arr = [[812, 615, 941, 766, 463], [958, 758, 736, 640, 772], [678, 707, 238, 857, 559]]
The minimum -> 238
Give the entry just left of 772.
640
Give the entry just right of the largest entry.
758
Give the entry just right of the smallest entry.
857

B = [-11 -17 -56 -89  -4 -25  -9  57 -17  77  -1 -19  80 -18  -3]
Read off the centre entry.
Answer: 57
The entry just left of the largest entry: -19
Read off the entry just right of the smallest entry.
Answer: -4
Read off the entry just right of the largest entry.
Answer: -18
Read off the entry just left of 57.
Answer: -9
Read off the largest entry.
Answer: 80
Read off the entry just left of the smallest entry.
Answer: -56

[[6939 5155 6582 9138 6391 7303 6494]
 [6625 5246 6481 9423 6321 8723 6408]
 [6472 7508 6392 1556 6432 8102 6138]
 [6786 5483 6578 8106 6411 7125 6475]
 [6755 5924 6554 5657 6397 5284 6481]
 [6469 5725 6481 7740 6389 6908 6465]
 [6716 6434 6537 3301 6395 4349 6442]
 [6602 5549 6560 6804 6378 4102 6603]
 [6717 5940 6539 6423 6408 7040 6408]]
The top entry of the column that holds the largest entry?
Answer: 9138
The last entry, reading row by row?
Answer: 6408
The entry just right of the centre entry?
Answer: 6397
The smallest entry in the last row: 5940
The last entry in the row that holds the largest entry?
Answer: 6408
The 2nd-last entry, reading row by row -> 7040
The entry directly above 6392 -> 6481
The fifth-last entry, reading row by row?
Answer: 6539
The third-last entry, reading row by row -> 6408
The largest entry in the last column?
Answer: 6603
The first entry, reading row by row?
Answer: 6939
The smallest entry in the first column is 6469
The entry directly below the centre entry?
Answer: 7740
The bottom-left entry?
Answer: 6717
The entry directly below 6397 is 6389
The third smallest entry?
Answer: 4102
The first entry in the row that holds the smallest entry is 6472
The first entry on the diagonal from the top-right corner?
Answer: 6494
The 4th entry from the end, reading row by row?
Answer: 6423
The third largest entry?
Answer: 8723
The entry directly below 8106 is 5657
The smallest entry in the last column?
Answer: 6138
The entry directly below the smallest entry?
Answer: 8106
The smallest entry?
Answer: 1556
The entry directly above 5284?
Answer: 7125
The entry just right of 6908?
Answer: 6465
The 5th entry, reading row by row: 6391
The entry directly below 6554: 6481
The smallest entry in the first row -> 5155
The entry directly below 6908?
Answer: 4349
